Rows are one point carried round by a steady rotation, each followed by how many steps it has turned.
The counts run from 0 to 228.
[139 100 102 162 109  93 128 145 107  83 141  88 144 143 170 170  98 194
 150 127 201 156 139  89 170 134  88 144 118 159 144 160 125 104 158 125
 125 137 141 120 130 121 153 123 141 124 148 105 113 118 107 107 167  37
 161 134 124 143 118 124 149 151 123 152  99 149 130]  156
[172 115 127 146 100  97 126 122 122  98 188 170 113 172 171 178 148 170
 128 147 107 128 149 133 140 114  89 178 139 157 116 175 143 117 115 108
 131  98 126 109 110 125 150 139  98 116 118 119  96 138 142  80 134  96
 109 130 148 147 136 122  88 134 144 152  74 150 192]  66
[119 145 130 123 121 128 155 151  91 114 120 107 165  94 182 142 113  92
 153  90  78  99 117 108 149 123 100 111 102 139 127 146 159 103 148 166
 139 134 158 148 114 104 150  65 148 187  65 154 150 133  90 157 108 139
 100 147 103 131 146 134 143 107 112  61 125  96 134]  178
[149 130 103  99  88  68 110 158 150 128 177 149 120 173 123 110 119 180
 115 110 115 172 154 141 144 122 115 144 147 134 122 166  87 140  97  68
 103 136 106 102 112  88 112 124 141 136 149 183 109 127 132  92 171 170
 132 106 150 138 135 144  97 106 197 131 127 174 138]  137
[165 101 105 127 110 165 193 140 122 126 129 164 110 145 110 162 111 123
  87 111 122  84 144 136 170 114 154 131 112 100 146 112 139 165 165 165
 161 107 152 149 130 107 142 140 122 151  99 141 109 159 143 125 116 172
 135 124 142 152 126 102  83 131 141 127  89  98 157]  120
[ 91 158 103 117 113 159 155 116 102  95 128 173 123 130 155 176 130 114
 149 157 130  68 154 116 159 117  90 162 112  97 150 144 193 143 111 120
 108 112 131  85 136 116 139 116 134 145 131 128 152 121  89 101 176 112
 113 102 181 221 104 159  93 116 108 124  97 142 158]  69
[115 120 117  85 141 133 170 172 155 141 129 162 158 157 148 167  80 156
 144 137 121 105 140 107 160 105 146 121 101 117 119 124 107 150 123  96
 137 125 114  87 148 116 131 133 148 150 121 156  98 143 141 110 135 148
 163  65 215 144 133 114 100 135 166 143  86 141 181]  222
[116 158 177 193 107 130 172 135 122 104  97 107 184  78 145 139 124 123
 127 105 148  74  88 107 127 105 108 127 142 118 154  99 174 119 171 158
 155  88 135 137 130 117 139  77 146 135 122 109 174 145 138 151 146 154
 122 120 137 130 152 115  95 154 124 104 125  80 153]  95
[130 140 137 124  76 114 165 131  91 108 117 112 196  86 148 137  92  96
 141 115 134  87  88  84 158 148 140 107 106 128 126 139 156 103 146 143
 131 127 155 143 105 125 139  96 183 165 100 114 184  90 115 117 186 174
 133 187 107 129 160 113 160 122 115 103 109 118 108]  101
[144  79 129 128 103 161 155 139 118 125 109 154 132 124 103 139  98 112
 100 139  96  67 153 152 175 109 152 153 121 113 115  98 134 158 154 137
 144  85 101 141 125  90 107 129 118 139 129 147 149 178 127 103 126 214
 112 126 137 180 150 139  72 106 148  98 102  94 145]  198
[175 175 114 150  93  92  95 137 147  98 129 142 135 116 162 194 149 142
 150 111 156 145 115 120 162 125  93 168 154 169 140 153  91  82 163  94
 134 122 136 112  81 117 143 132 139 115 150 133 103 140 127 100 159  99
 126  66 153 140 130 129 102 158 114 174 101 135 145]  149
[152 114 150 158 160 127 145 162 129 158 153 139 154 152 150 172 125 172
 123 113 152 112 101 120 172 100  94 174 115  91 151 125 140 132 177 110
 135 105 134  88 116 125 154 166  95 105 183 147  93 106 178  73 124 136
 144 139 170 137 104 144  88 153 149 128  95 167 173]  219
[139 162 124 133  68 118 153 156 133 129 152 136 104 138 119 147 107 153
  92  83 161 145 128  92 184 133 108 139 133  62 148 149 122 124 167 108
 130  92 145 126 140 113 169  91 105 163 170 174 154 167 188 114 151 118
 142 127 129 139 140 146 119 117 155  69 111 157 106]  133
[ 96  81 157 158 108 138 141 137 101 162  97 149 172 139 141 116 122 166
 132 105 129 110 111 117 143 117  92 147 138 125 143 114 182 140 184 182
 117 143 100 109 110  95 170 123  91 115 149 139 123 139  93  80 118 152
 123  79  94 178 109 139  62 141 152  96 142 116 138]  5
[153 120 134 139  80  86 150 128 103 126 160 101 188 127 143 121 129 155
 108 127 105 101 100 145 125 129 136 122 170 182 113 136 116 115 126 109
 136 144  97 138  85  99 135  92 212 107 111 112 167 123 121 122 158 183
 134 103 138 118 150 109 121 161 133 157 127  77 176]  98
[146 131 151 186 121 127 197 139 108 123 109 101 214  91 145 124 118 124
 128 133 159  62 109 121 131 110 107 129 137 143 173 109 114 138 172 166
 157 106 137 113 107 111 140 110 150 123 135  86 155 150 128 127 133 163
 125 119 107 169 149 101  96 159 116 150 118  87 172]  96
[128 150 100 104  76 143 118 149 135  88 141 182 117 150 133 160 120 178
 110 139  98 166 122 129 137 144 131 134 119 126 130 140 173 124 156  97
 112 132 118 108 126  92 125 129 129 131 103 171 120 144  97  84 173 146
 112  73 227 139 136 149  88 118 159 147  91 139 149]  145
[159 115 138 139 117 138 147 163 107 148 148 172 137 126 123 141 108 139
  97  98  99  91  77 156 152 151 162 132 153 100  95 143 162 122 140 147
 148 126 113 135 112 129 104 145 153 135 101 170 110 108 110 140 143 223
 119 159 149 138 114 141  77 119 180  94 122 101  90]  114
[187 140 122 144 147 117 116 186 124  97 185 100 131 115 164 174 130 123
 143 125 111 123  86 142 182 101 124 149 135 153 124 127 137 117  87 113
 149 157 132 120 115 134  97 129 154 154 142 180 113  89 125 133 131 195
 158 156 189  86 131 160 118 121 122  93 109 151 134]  39
[136 105 125 136 165 105 111 166 138 169 113 138 192 164 106 139 130 165
 145  85 106 108 147 140 159 126 110 177 165 112  96 130 119 150 120  94
 124 134  86  81  92 123 114 147 142 104 191 166 113 129 145  95 132 159
 137 113 105 186  88 150  85 125 200 116 134 124 134]  213
[138 115 128 144 110 113 133 149 131 180 123 164 174 138 104 152 149 162
  88  54 130 129 111 119 151 134 110 171 151  77 101 121 118 147 150  95
 134 109 105 102  69 121 126 144 138 103 196 161 147 131 171  89 148 146
 124 146 114 163 117 147 100 148 170  94 121 138 112]  212
[116 162 120 144 125 129 179 143 117  88 138 122 132 150 200 172 123 157
 138 135 137  95  92 124 114 106 106 141 126 163 143 123 144 121 104 103
 141 148 142 123 163 120 124  70 121 154  85 117 132 131  59 165 122 128
 122  96 156 126 144 120 122 132 144 100 129  94 163]  170
[121 108 101  94 112 139 182 175  61 131 139 124 164 177 122 137  73 139
  87  99 135  98 102 117 155 141 146 129  89  75 130 109 146 177 150 139
 123 163 119 102 146  98 141 122 135 165 137 154 173 110 132 140 158 172
 147 173 145 151 109 175 134 126 146  93 106 154 137]  30
[ 81 124 138 138 153  79 163 112 112 124 112 151 176 123 162 140 116 180
 139  87 117 133 158  90 138 128  98 148 108 145 121 148 152 137 173 137
 135 102 151 123 135 124 183  85 109 127 106 128  88 125 103 121 117  23
 118 109  89 152 123 102 125 139 163  92 121 133 165]  80
[128 137  88 149 100 107 122 135 153 128 170 113 149 171 121 170 118 156
 113 108 107 142 160 140 202 113 134 156 142 125 107 109 143 111  95  60
 110 152 110 139 147  99 124  80 166 153 181 138 146 129 131  99 173 131
 151 127 149 147 137 159 180 158 155  94 125 132 136]  208
[125 106 179 135 115 119 197 118  88 142 118 126 143 114 163 121 106 145
 126 135 142  75  81  92 124 124  94 145 131 120 131 132 137 120 162 176
 142 113  97  91  79 135 158 176 106 101 103 108 125  71 152  76 145 147
 127 159 120 154 147 124  61 129 147 147 136 130 190]  89
[175 105 142 157 110 100 149 122  61 136 167  78 158 111 153 156 145 122
 106  93 149  96  83 114 176 110  73 131 108 162 137 147 178 116 180 166
 140 120 143 133  83 106 166 108 135 142 137 132 160 111 147 121 112 128
 148 168  80 107 146 140 118 129  73  97  99 123 124]  180
[128 115 155 161  79 131 155 135 113 120  84 132 145  91 156 142 123 135
 141 105 140 116  63  83 152 125 150 144 142 117 128 111 124  80 185 165
 190 119  97 122  79 104 153 167  89  90 144 125 131 117 136  70 140 152
 118 132 113 141 166 130  63 151 134 128 106 145 141]  11
[ 95 145 127  77 108  99 126 108 117 149 109 187 157 113 123 159 130 148
 120  93  79 106 129 121 146 180  89 166 132 127  78 159 181 118 162 102
 130 116  99 114  59 117 140 117 173 125  98 133 129 131  99 104 141  83
  88  93 114 191 124 136  88 122 156 104 129 110 146]  75
[168  84 119 121 127 114 182 169  75 112 142 104 149 139 186 129 144 121
 148 138 112  92 124 126 132 103  96 120 119 195 125 157 106 139 105 109
 147 140 104 114  72 115 130 135 169 135 101 107 148 114 104 136 119 161
 131 107 101 151 137 105  94 117 106 133 134  95 187]  175
[169  91 130 178  66 109 139 136 134  95 150 134 112 139 129 161 116 179
  82 139 125 125 128 136 155  88 163 150 142 146 113  98 142 121 134  93
 156  86 100 180 129  87 150 101  63  93 100 141 141 159 148  98 131 151
 118 137 133 122 176 111 102 146 150 106  83 118 159]  196
[112 171 160 148  75 116 172 114 132  86 132 100 152  94 167 144 117 162
 106 104 135  98  63  95 126 123 142 113 114 121 147 100 166  98 153 142
 156 107 131 146 145 116 160  83 119 140 108 136 165 142 130 132 149 136
 137 137 170 121 174 120 118 150 145  93 100 113 161]  94
[122 164 136 124 113 131 117 163 133 103 123 161 135 126 138 159 112 112
 149  97 149 153 130  94 164 124  95 147 119  79 175 149 136 122 151 137
  99 106 160  95 130 113 133 167  80 172 138 166 128 104 150  96 159 145
 108 146 181 142 127 137  92  91 165 107 118 197 109]  140
[129 103 124 133 128 132 156 139  94 139 130 142 189 151 101 136  79 153
  93 105 133  95 127 125 125 147 168 118 127 120 117 106 189 165 127 156
 120 147 150 137 152  97 124  80 165 149 102 152 138 131  86 148 154 192
 137 128 108 122 110 133 132 140 169  80 120  91  94]  107
[147 119 105 134  92 121 136 163 131  81 150 177 132 181 170 157 118 165
 125 141 120 159 154 137 136 124 114 120 107 152 142 157 136 147 140 107
 115 132 139 101 132  79 139 140 109 135 111 151 112 139 130  62 165 156
 139  78 175 143 138 136  76 134 165 176  82 159 184]  144
[124 180 147 123 146 120 122 183 162 115  91 137 180  63 150 177 112 110
 173 110 157  99 109  81 187 117  99 152 125 112 155 116 116 121 177 116
 135  93 148  96 107 129  96 132 154 145 155 139 109 142 150 134 137 128
 138  91 186 142 129 111  87 137 156 135 101 147 153]  225
[131 143 136 125 109  65 166 155 104  69 142 119 129 123 190 139 100 166
 138 104 168 150  72  64 120 150 129 137 118 151 118 169  96 103 127 109
 156 138 114 130 103 128 142 139  87 123  69 139 130 103 109 126 140  80
 109 167 116 122 155 102 123 128 157  99 114 141 140]  164
[151 138 121 108 121  96 106 179 168 109 149 124 155  79 116 178  85 130
 136 107 132 131 148 111 199 120 122 153 112 138 138 150 102 142 164  95
 137  93 150 156 114 113 108  84 142 168 112 170 141 177 135 171 117 118
 120 105 121 127 136 106 130 109 154  87  82 110  98]  48
[139 130 136 138 126 140 160 162  87 150 142 106 150 159 143 154 102 148
  99  94 147 117  69 119 153 122 130 142 119  85 131  97 156 142 120 111
 131 167 123  84 143 111 134 121 151 158 174 158 156 100 126 143 156 179
 139 162 166 125 120 170 138 126 137  75 115 125 119]  31
[131  58 138  98 108 129 147 149  78 122 165 138 143 146 127 118  68 141
 119 150  99 112 127 125 174 111 171 132 103 137 106 145 136 138 135 139
 130 125  96 141 113  95 134 156  90 139  68 147 151 111  98 114 132 183
 115 163 112 128 143 145  81  84 156  74 104 146 131]  191
[174 110 162 171 150  94 131 120 124  94 166 158 135 140 176 177 143 137
 165 156 145 112 164 138 154  73  66 195 144 149 144 172 112 147 117 120
 106  84 133 116 127 137 126 159  70 137 134 104 106 117 135  81 145 108
 119 149 129 164 136 119  78 132 139 148 100 148 179]  65
[150 141 126 170 118 112 106 140 161 108 152 109 138  96 149 182 131 110
 151 119 114 122 145 158 208 100 140 165 176 168 112  98 119  93 103  87
 121 105 110 155 111 113  86 108 147 165 159 119 162 127 113 121 144 183
 130 126 151 142 152 141 143 127 163 107 122 105 125]  201
